A state moves one step at a time under one of 5 hidden systems, and each row is a state written as 28 numbers. Each run below is a few steps of one system.
(in the rows, 128 means zero)
path 1, T (6 x 28):
[[148 119 135 116 145 123 125 113 117 141 105  86 127 105  95 146 120 122
  184 126 101 156 138 107 164 186 103 172]
 [139 103 154 133 174 128 120 162 150 151 178 150 125 134  98 146 168 133
  196 131 115 119 128  58 131 151 155 162]
 [117 115 157 131 154 119 122 160 163 141 204 202 142 156 115 142 168 135
  163 125 149 100 115  59 111 108 182 141]
 [111 129 140 149 115 119 126 140 151 132 162 198 138 156 149 118 138 122
   93 145 176  98 106 125  94  68 166 102]
 [108 147 117 132  79 121 142 100 116 107  89 135 138 131 162 102  89 123
   54 122 151 130 125 201 124  88 106  96]
 [129 128  99 134  87 137 139  86 104 112  44  64 113  95 144 112  85 124
   77 133 104 147 145 206 152 142  76 110]]
path 2, T (6 x 28):
[[129 109 144 164  58 118 130 110 121 123  99 152 124 110 140 107 130 135
   89 145 126 116 140 175 167  99  76 128]
 [153  99 115 130  63 148 143 125 103 111  66 107 104  87 113 104 141 143
  111 143  89 118 151 198 189 159  76 138]
 [165 112 106  97 110 165 140 143  94 129  85  93 118  94  80 123 154 127
  163 124  91 139 152 153 189 210 107 157]
 [150 132 117  79 172 155 118 168 129 137 156 111 125 132  82 145 163 123
  194 101 109 131 143  97 128 185 163 150]
 [115 147 145 108 194 122 111 153 157 149 202 159 148 174 122 159 140 126
  176 110 167 133 106  61  76 119 198 139]
 [ 85 150 150 143 154  94 114 116 162 140 189 188 154 177 170 151 111 123
  108 119 186 119  92  83  71  55 178 112]]
path 3, A:
[[130  97 171 216 134  72 108  79 144 152 120 113 125 116 153 137  93 116
  139 182 138 148 118  84 144 104  77 152]
 [100 127 145 165 171  78  96  94 159 160 165 142 147 149 164 140  96 109
  130 130 170 152 118  67  96  82 146 120]
 [100 163 112 109 179 118 122 118 153 135 165 143 151 175 156 143  97 107
  111 101 177 134 107 107  48  88 197  95]
 [127 160  81  43 120 176 138 156 114 114 122 140 146 146 112 115 133 120
  107  82 147 131 132 189 111 143 184  96]
 [162 131  86  74  84 186 153 162  92 101  74 110 116 109  90 115 147 130
  122 119 105 118 141 205 160 186 129 129]
 [170  90 135 130  80 156 150 139  98 125  76 105 103  78  81 124 161 145
  161 156  76 124 151 150 211 201  79 178]]
path 4, N (6 x 28):
[[140  89 162 154 130 124 140 151 140 132 158 166 122 106 105 136 173 133
  177 156 106  98 125  58 165 149 121 169]
 [120 103 162 149 105 122 147 154 152 128 171 213 129 133 119 135 172 143
  141 157 138  77 108  82 142 107 146 148]
 [121 129 138 140  85 127 130 143 133 122 137 194 137 146 144 113 136 127
   85 141 164 105 115 161 120  83 146 109]
 [117 160 103 115 112 120 130  96 117 119  87 109 144 141 159 109  80 113
   68 119 162 158 119 205  95  98 127  88]
 [134 149  95 121 140 117 102  96 107 138  77  65 143 126 144 110  75  91
  100 116 143 183 142 189 111 136 102 105]
 [146 135 119 123 174 114 118 106 117 149 102  65 130 115 115 137 105 100
  167 119 119 173 140 106 129 180 110 154]]
path 5, M:
[[150 139 109  82 146 144 130 118 105 131  91  58 125 102  91 138 110 116
  177 111  95 166 145 136 162 204 107 160]
 [156 116 117  87  94 171 159 159 100 114 103 123 118 105  76 124 166 143
  161 120  99 121 140 155 182 197 125 159]
 [143 120 141 113  65 160 158 153 104 105 115 167 121 119  99 129 164 158
  130 138 113 103 119 163 170 146 122 154]
 [123 104 156 157  87 120 132 138 145 126 146 199 127 135 133 117 150 143
  112 163 151  92 110 128 140  92 135 126]
 [109 126 159 173 142  90 114 107 157 138 158 158 136 153 154 145 107 128
  123 154 165 128 100  85 101  79 143 129]
 [109 134 131 147 177  97 109 109 149 147 145 124 142 146 149 140  95 103
  134 128 161 149 120  86  93 110 149 118]]
path 6, F, 6 rows:
[[121 110 161 151 157 101 120 139 162 150 186 174 139 148 130 147 155 135
  166 135 142 113 117  50 123 109 149 151]
 [128  95 153 140 117 130 146 153 142 130 164 185 123 119 107 137 174 141
  165 149 114  88 121  78 158 138 138 160]
 [148 115 136 118  76 151 148 144 109 116 109 152 121 108  99 124 160 149
  140 139 110 111 134 154 183 154 108 158]
 [141 127 107 111  80 158 132 133 105 113  81 121 126 109 120 102 127 128
   93 129 123 125 149 202 155 142 108 113]
 [128 159  98 107 114 140 126 105 107 118  81  86 142 133 143 119  85 114
   89 111 144 163 130 201 110 130 121 109]
 [121 150 112 125 168 118 122 107 132 137 122 107 144 145 143 131  88 101
  122 120 153 153 120 127  87 125 154 111]]
path 7, A (6 x 28):
[[146 120 128  94 113 162 147 156 112 126 131 140 125 117  80 136 169 144
  170 110 107 114 138 125 174 179 134 163]
 [141 103 154 135  93 138 145 141 123 125 126 156 123 101  99 126 162 136
  160 146 110 108 130 105 189 153 103 165]
 [135  92 167 180 103 103 125 124 140 139 136 172 127 122 133 126 140 129
  133 173 136 111 123 107 151 109 105 147]
 [117 124 148 174 130  92 116 100 149 139 129 145 134 145 160 131  95 121
  110 161 161 135 107 122 102  86 127 120]
 [120 155 116 132 140 112 123 106 132 130 113 121 147 152 157 121  84 104
   96 127 166 147 108 158  83 100 143 101]
 [130 164  98  83 128 145 131 121 107 123  96  95 143 134 128 125  96 112
  114 107 142 158 126 183 112 150 140 113]]
path 8, N (6 x 28):
[[115 157 104  80 148 148 140 147 137 126 143 149 144 154 127 130 125 116
  114  94 157 124 121 141  89 126 190 103]
 [144 147  88  77 107 167 133 142  97 120  91 108 134 122 112 113 127 116
  110 107 131 137 144 192 139 158 139 111]
 [147 124 108 120  92 151 128 128  98 122  77  93 121 101 114 115 129 124
  120 130 106 138 145 181 166 169  96 135]
 [146 111 146 147 100 119 124 112 113 134  91 108 122 100 116 124 126 131
  141 147 111 143 140 146 175 150  80 159]
 [130 101 160 175 126  99 127 111 138 144 129 143 127 120 129 138 129 123
  152 159 131 128 117  87 148 124 110 154]
 [122 115 152 153 146 110 124 128 155 143 159 166 134 143 128 142 133 130
  152 141 143 119 114  76 121 111 151 143]]
path 9, F, 6 rows:
[[ 88 159 133 123 175 108 117 122 162 139 193 170 157 177 158 149 106 117
  120 108 181 130  98  75  61  76 192 109]
 [132 120 155 111 171 136 117 180 160 149 206 188 139 163  96 149 180 138
  192 122 143 105 118  55 106 130 190 160]
 [153 103 153 119 142 153 143 177 123 129 164 142 120 116  79 152 186 151
  208 130  88 111 131  70 165 184 138 183]
 [166  91 149 139  78 147 148 133  99 122  92 115 110  80  81 126 161 144
  163 156  77 121 149 138 216 187  69 180]
 [139 102 123 149  61 134 141 102 108 116  59 101 108  84 127 101 123 136
   85 144  93 123 146 193 184 136  64 128]
 [106 154 100 128  87 118 135  80 114 112  68 108 137 132 166 100  68 119
   43 114 152 146 122 211 118  88 101  81]]
path 10, M, 6 rows:
[[136 151  79 105 111 141 121  88  99 119  50  51 120 118 143 112  79 114
   73 112 125 169 143 226 124 141 101  94]
 [143 107 120 143  80 134 128  99 103 118  51  78 101  89 123 113 116 137
  106 145  86 138 150 191 183 156  59 138]
 [148  83 171 175  75 115 141 128 116 133 114 144 121  79 113 121 153 137
  152 176  96 109 145 111 211 147  58 176]
 [124  91 190 177 142 102 137 161 154 142 200 198 131 113 129 141 175 132
  185 164 122  87 118  21 154 115 132 171]
 [117 134 169 129 182 121 103 166 156 154 223 187 153 166 115 155 164 128
  185 120 163 124 110  42  95 107 194 152]
 [107 173  93  72 197 139 121 137 147 136 162 133 148 184 134 148 113 110
  133  78 174 147 111 117  44 121 218  95]]

Name the system that made each run.
path 11, 6 rows:
[[118 120 156 175 152  88 113  95 151 148 140 132 131 138 144 146 105 118
  140 152 151 137 111  81 120 105 129 143]
 [124 105 157 161 122 106 127 136 152 141 168 187 135 131 127 130 152 129
  143 154 148 100 115  80 130 104 141 141]
 [132 110 140 123 106 137 139 149 136 125 146 185 129 133 106 130 157 140
  141 138 135  97 121 122 150 125 137 140]
 [136 130 115  98  89 157 137 154 112 119 112 152 134 121 105 115 152 133
  126 118 127 120 133 160 156 147 133 133]
 [134 142 109  93 110 150 131 134 105 124  99 112 139 122 115 122 120 117
  123 118 133 141 137 174 144 156 129 122]
 [134 144 120 114 139 125 131 106 112 132  97  91 142 125 127 127 100 107
  132 121 130 154 129 142 130 155 115 135]]
  F
path 12 (6 x 28):
[[145 145 111 111 150 124 126 105 106 138  92  68 138 116 122 129  94  98
  141 116 126 177 137 138 135 171 108 140]
 [151 110 143 123 153 129 123 133 129 144 128 113 122 114  96 144 149 133
  192 127  98 140 140  88 160 179 120 177]
 [141 100 159 137 126 134 150 158 138 133 165 172 120 116  97 145 175 141
  182 146 102  93 119  66 161 153 135 168]
 [124 110 158 134  88 140 150 155 136 118 151 201 128 129 113 137 165 154
  132 148 135  85 108 112 155 113 142 146]
 [120 131 127 131  68 134 135 133 122 115 118 177 140 135 148  98 132 127
   71 132 161 110 121 184 131  86 129 103]
 [113 156 101 124 109 116 117  86 116 124  80 102 147 137 169 102  66 107
   60 114 159 157 127 207 100 100 109  89]]
  N
path 13:
[[135 145  79  91  89 159 140 113  97 105  53  88 121 118 128 105 100 119
   76 112 119 138 138 238 130 145 115  94]
 [139 135 104 141 110 123 123  85  99 126  51  44 120  97 139 122  77 113
  101 130 109 172 148 191 146 151  69 122]
 [147 108 153 170 154  93 119  87 125 151 101  86 128 110 120 140 106 111
  168 150 116 167 131  89 155 162  78 173]
 [129  99 173 167 172 105 122 139 152 149 176 143 128 125 114 155 149 128
  195 148 116 125 128  36 137 141 134 172]
 [125 107 165 135 144 131 139 172 160 137 200 203 133 146 105 150 182 148
  181 138 128  87 108  51 122 122 169 157]
 [118 131 132 105  95 154 148 159 138 111 159 202 130 150 116 135 163 154
  118 123 149  82 105 138 128 104 175 128]]
  N
path 14:
[[118 126 141 102 146 150 141 177 161 128 195 207 136 161 105 146 179 145
  162 113 148  85 103  78 103 115 203 138]
 [107 152 116 123 121 127 132 142 145 124 156 192 145 168 159 114 122 119
   77 121 184 106 102 150  71  69 186  78]
 [105 158 107 132  99 112 126  78 121 120  74 121 140 140 171 101  71 110
   43 120 165 149 123 206 107  81 113  81]
 [131 124 101 148  93 117 130  69 101 124  44  53 119  95 156 105  69 115
   68 133 106 163 152 200 155 127  58 107]
 [162 104 134 136 118 127 126  95  96 131  55  49 107  79  99 136 117 134
  165 149  76 161 151 144 199 200  54 175]
 [163  99 149 112 161 143 128 171 118 146 152 107 118 105  72 145 181 140
  227 125  81 129 153  71 173 202 117 192]]
  T
path 15 (6 x 28):
[[130 117 158 119 156 138 132 173 159 134 204 204 131 154  99 149 183 146
  183 131 138  95 112  59 115 131 188 155]
 [104 134 134 118 132 128 134 161 157 125 182 214 145 169 140 124 151 129
  109 119 177  86 100 110  86  78 195 102]
 [106 156 114 132  94 121 134 104 128 114  99 147 147 146 171 108  89 113
   49 126 171 131 109 197  93  80 133  80]
 [117 134  97 138  85 123 137  75 107 113  44  76 121 102 162 107  71 116
   50 121 120 145 141 215 142 119  73  88]
 [157 115 112 137 108 133 124  91  96 124  40  34 106  83 116 126  96 130
  128 140  79 161 151 183 178 181  48 150]
 [168 109 135 101 151 140 122 147 112 140 115  78 121  92  73 141 160 133
  212 120  74 152 154  99 187 215  98 188]]
  T
path 16:
[[115 101 165 162  86 124 154 153 160 125 171 230 131 137 132 138 163 151
  126 166 146  67  99  98 135  84 149 141]
 [130 142 125  83  71 177 159 164 111 103 126 174 136 135 106 121 163 153
  111 117 138  97 115 175 139 130 153 132]
 [140 150  76  57 107 181 142 159  99 111  96 124 135 126 101 112 144 122
  112  96 132 129 142 202 132 167 157 112]
 [139 158  89  69 153 144 124 111 100 131  94  60 134 124 107 132  96 102
  141  91 127 176 139 153 124 184 134 125]
 [141 118 134 147 179  99 112 100 126 157 120  78 132 123 119 140 102 102
  176 131 124 172 138  84 127 166 110 158]
 [130 100 170 199 144  83 121  91 139 151 132 122 128 112 137 148 111 121
  162 175 127 138 120  62 156 134  93 168]]
  F
path 17, 6 rows:
[[122 126 146 117  55 160 162 155 126 104 140 204 134 136 118 134 164 166
  104 139 143  80 105 164 156 103 142 137]
 [104 148  98 121  58 141 149 108 117 103  82 150 139 128 162  95  95 128
   26 118 157 119 129 221 128  79 120  75]
 [114 142  85 135 123 100  95  63 117 134  50  71 139 128 171  91  55  96
   50 107 150 175 149 224 113 101  98  79]
 [143 133  98 137 184  79  80  76 120 161  84  52 140 113 138  98  69  61
  142 122 134 203 159 133 120 157  96 119]
 [163 119 156 135 223 107  86 134 143 161 161  70 115 132  89 161 137 127
  242 135 103 168 136  31 122 189 125 185]
 [158 108 182 132 161 153 156 206 132 131 210 173 127 125  75 172 204 159
  241 156 105  91 109  19 147 174 162 206]]
  N
path 18:
[[131 147 108 131 113 124 120  90 104 125  68  67 136 115 143 112  74 113
   95 126 131 167 140 193 129 133  86 112]
 [147 126 132 135 133 118 122  96 106 137  82  70 125 106 111 131 106 124
  154 136 110 167 134 132 163 172  82 162]
 [148 100 149 136 154 127 125 141 137 146 141 126 125 111  98 142 156 128
  196 139 100 128 135  75 152 171 126 173]
 [130 107 156 129 154 130 129 171 151 144 190 182 129 139 101 142 177 138
  185 130 126  99 121  58 128 138 168 160]
 [112 120 141 124 136 131 133 155 160 137 182 207 138 162 123 130 160 136
  132 122 160  87 115  92 103  97 190 121]
 [114 143 123 136  97 124 130 124 129 118 125 171 143 146 155 108 115 118
   73 135 172 116 114 174  96  81 142  91]]
  T
path 19, 6 rows:
[[113 110 162 138 133 129 146 160 163 133 196 217 133 148 120 141 179 143
  157 138 144  78 108  58 120 103 177 143]
 [138 123 138  94 104 168 162 165 119 113 152 172 127 127  88 143 173 155
  160 115 114 100 121 116 162 158 152 160]
 [155 121 113  92  92 166 147 155  99 118  92 119 121 109  94 118 150 135
  135 127 107 126 144 171 170 177 120 142]
 [137 140 103 109 107 141 128 107 104 120  69  71 125 110 123 116  97 116
  110 127 114 156 139 188 143 165  99 124]
 [134 145 116 138 134 110 117  97 113 133  85  82 139 127 150 120  82 103
  110 129 140 166 132 159 121 130  99 116]
 [119 128 140 159 152  95 113  95 142 145 132 123 138 140 149 141  98 112
  128 146 158 146 114 104 107 105 130 128]]
  F
path 20, 6 rows:
[[142 129 123  72 113 170 160 166 116 117 140 155 126 124  84 140 176 151
  164 103 112 113 121 128 160 171 148 158]
 [127 136 127  96  84 159 142 153 121 111 133 173 133 132 114 118 153 142
  108 126 144 105 119 170 142 125 148 126]
 [122 130 128 146  93 119 129 127 130 128 123 167 136 140 151 108 123 125
   92 142 157 117 115 167 120  90 127 108]
 [126 129 144 172 124  99 115  94 138 133 111 126 136 136 159 133  94 119
  113 153 152 146 114 140 110  96 109 121]
 [127 120 141 169 156  95 118  98 134 151 119 111 131 133 134 137  99 113
  146 148 143 151 121  98 120 129 110 145]
 [137 124 134 132 165 114 129 115 133 140 124 110 125 126 111 145 119 121
  170 128 117 147 122  98 125 159 129 160]]
  M
